[[126 139 143 116 129 111 125 114 111 124 130 127 120 139 141]
 [127 138 142 117 129 111 125 114 110 127 130 126 120 137 142]
 [135 145 132 113 124 117 126 114 104 129 141 114 109 137 134]
 [119 134 152 120 134 112 124 116 122 116 121 138 133 140 140]
 [124 119 127 136 131 139 129 138 146 121 121 137 142 123 117]
 [136 126 111 132 122 133 131 132 125 143 135 117 119 120 128]
 [129 119 116 138 127 142 131 140 142 131 126 129 134 119 118]
 [137 131 115 127 122 127 130 126 116 143 137 115 113 124 132]
 [139 133 113 125 120 128 130 126 114 144 140 112 111 124 131]
 [122 139 152 116 134 120 123 118 124 107 125 136 133 142 127]
 [114 119 147 133 137 124 126 130 143 114 111 149 149 132 131]
 [124 113 119 142 130 143 130 143 151 128 119 138 144 118 118]
 [125 138 144 117 129 110 125 114 111 124 129 128 121 139 142]
 [125 113 118 142 130 143 131 143 150 129 120 136 142 117 118]
 [125 121 126 135 131 139 129 138 145 121 123 135 141 124 116]]
Give the bottom entry of the column that holds the smallest entry.
145
Give the entry directly above the smallest entry.
110
The 2nd-last entry, reading row by row: 124
The top-right entry: 141
The 2nd entry in reading order -> 139
Give the third entry on the main diagonal.
132
Give the entry directly above the centre entry.
140
The 1st entry in reading order is 126
Give the entry directly below the smallest entry.
122
Give the first entry in the row that holds the smallest entry.
135
The largest entry in the first row: 143
Give the 2nd smallest entry.
107
Give the last entry, reading row by row.
116
The fourth entry from the end, reading row by row is 135
The second entry on the diagonal from the top-right corner: 137
The fourth entry in reading order: 116
Give the smallest entry in the first column.
114
The entry just right of the centre entry: 116
Give the entry directly below the centre entry.
126
Give the entry directly below 109.
133
The bottom-left entry is 125
Give the second entry on the main diagonal.
138
The entry just left of the centre entry -> 130

Read these off the table that follows. Rows and columns are numbered from 0.
1) Give the bottom entry of the column that holds the smallest entry.
2) Give the entry at row 0, column 0.
3) Give the entry in row 0 and column 1.
[[155 121 100 103 154]
 [136 114 123 117 137]]
1) 123
2) 155
3) 121

A =
[[101 101 109 114 103 107]
 [130 130 118 157 147 135]]
Read off the entry just right of 109.
114
Read off the second entry on the main diagonal.
130
The third entry in reading order: 109
Read off the 1st entry in reading order.
101
Read off the third-last entry, reading row by row.
157

M =
array([[131, 140, 129, 132, 127, 102, 125, 128, 128, 140, 121, 146, 128],
       [130, 132, 128, 129, 127, 131, 126, 138, 126, 132, 120, 113, 127],
       [138, 132, 128, 134, 130, 116, 130, 142, 130, 104, 123, 118, 129]])
Indices start at 0.
The entry at row 0, column 0: 131
The entry at row 0, column 1: 140
The entry just left of 121: 140
Report the largest entry.
146
Report the entry at row 2, column 2.
128
Report the entry directly below the smallest entry.
131
Report the entry just right of the smallest entry.
125
The smallest entry is 102
The bottom-left entry -> 138
Report the entry just right of 118.
129
The entry in row 1 and column 0: 130
Report the entry just left of the largest entry.
121
The entry directly below the centre entry: 130
Report the entry in row 0 and column 2.
129
The entry just left of the smallest entry: 127
The entry just right of the largest entry is 128
The entry just right of 134: 130
The entry just right of the centre entry -> 138

arr =
[[132 132 134 134 131]
 [127 131 118 122 136]
 [131 131 132 132 131]
 [131 120 158 145 103]
 [131 131 130 130 131]
 [131 142 127 129 129]
 [131 130 132 131 130]
 [126 141 120 153 139]
 [127 133 114 140 144]
 [126 108 138 125 121]
 [131 131 133 132 131]
 [129 132 124 134 135]]
Rows and columns are numbered from 0.
The bottom entry of the column that holds the smallest entry is 135
The entry at row 0, column 2?
A: 134
The entry directly above 158: 132
The entry in the top-right corner?
A: 131
The entry just left of the smallest entry?
A: 145
The entry at row 1, column 2?
A: 118
The entry in the bottom-left corner is 129
The entry just left of the largest entry -> 120
The entry in row 2 and column 0 -> 131
The entry at row 1, column 0?
A: 127
The entry in row 0 and column 1?
A: 132
The entry in row 1 and column 1 is 131
The entry directly below 121: 131
The maximum?
A: 158
The entry directly above 139 -> 130
The entry in the top-left corner is 132
The minimum?
A: 103
The entry directly below 141?
A: 133

B =
[[126, 129, 129, 132, 133, 132, 128, 128, 127, 125, 131, 129, 117],
 [126, 129, 129, 131, 133, 132, 128, 128, 127, 125, 131, 129, 117],
 [124, 135, 128, 124, 137, 131, 119, 124, 131, 125, 137, 113, 101],
 [126, 130, 128, 132, 133, 132, 129, 130, 125, 124, 130, 130, 115],
 [127, 143, 127, 149, 155, 141, 114, 149, 105, 136, 130, 126, 130],
 [126, 129, 129, 132, 133, 131, 129, 129, 126, 125, 130, 130, 117],
 [127, 128, 128, 133, 133, 132, 129, 129, 125, 125, 130, 131, 116],
 [126, 129, 129, 132, 133, 131, 129, 128, 126, 125, 131, 129, 117],
 [130, 146, 130, 147, 150, 134, 114, 148, 107, 131, 130, 122, 133],
 [130, 145, 131, 146, 149, 134, 114, 147, 108, 131, 131, 121, 133]]
The minimum -> 101
The first entry on the main diagonal? 126
The second-last entry, reading row by row is 121
The entry in the bottom-left corner -> 130
The first entry of the smallest entry's row: 124
The bottom entry of the column that holds the largest entry is 149
The entry directly below the largest entry: 133
The last entry in the row that holds the largest entry? 130
The entry in the top-right corner -> 117
The bottom-right entry is 133
The maximum -> 155
The second entry in reading order? 129
The third entry on the diagonal from the top-right corner? 137
The 2nd entry on the diagonal from the top-right corner is 129
The largest entry in the first row? 133
The third entry in reading order is 129
The smallest entry in the last row? 108
The fourth entry, reading row by row? 132
The entry just left of the smallest entry? 113
The first entry in the row that holds the largest entry? 127
The entry just right of the largest entry? 141
The entry directly above the largest entry: 133
The entry just left of the largest entry is 149
The entry directly above 150? 133

((130, 128, 137, 122, 130, 128, 130, 120, 130, 126, 120), (131, 128, 133, 122, 128, 131, 127, 125, 130, 126, 122), (131, 128, 134, 123, 128, 131, 128, 126, 130, 127, 123), (130, 128, 134, 122, 129, 130, 128, 122, 129, 126, 121), (128, 131, 135, 122, 131, 134, 129, 123, 126, 116, 122), (128, 132, 139, 121, 129, 134, 129, 125, 129, 110, 124), (127, 134, 133, 119, 132, 136, 127, 121, 126, 103, 125), (133, 128, 135, 121, 129, 130, 127, 122, 131, 125, 120), (134, 128, 132, 121, 128, 131, 126, 125, 132, 125, 122), (127, 129, 135, 123, 131, 131, 129, 122, 127, 122, 121), (127, 131, 134, 121, 132, 134, 128, 122, 126, 113, 122), (128, 132, 135, 121, 130, 135, 128, 123, 126, 111, 123), (129, 129, 135, 123, 130, 132, 129, 124, 127, 123, 121), (127, 134, 136, 120, 129, 135, 128, 123, 127, 104, 125), (128, 129, 135, 123, 130, 132, 129, 123, 127, 121, 121), (127, 128, 140, 123, 134, 128, 129, 116, 131, 125, 120))
The entry just right of the smallest entry is 125
The entry just left of the largest entry: 128
The entry just left of the smallest entry: 126

m = ((121, 128, 121, 129, 134, 125, 120, 127, 121), (111, 124, 116, 126, 135, 145, 113, 125, 117), (119, 126, 124, 127, 131, 142, 121, 126, 124), (128, 137, 131, 140, 131, 120, 122, 126, 128), (124, 137, 137, 139, 127, 149, 120, 123, 134), (136, 131, 139, 131, 122, 135, 135, 128, 138), (122, 123, 120, 122, 131, 130, 125, 129, 122), (117, 135, 130, 139, 132, 146, 113, 123, 127), (128, 137, 131, 139, 131, 120, 121, 126, 128), (146, 134, 139, 133, 121, 105, 140, 130, 137), (122, 130, 129, 131, 130, 140, 120, 125, 127))
The centre entry: 122
The entry just right of the largest entry is 120
Give the entry just left of the largest entry.
127
The entry just right of the centre entry -> 135
Give the minimum.
105
The maximum is 149
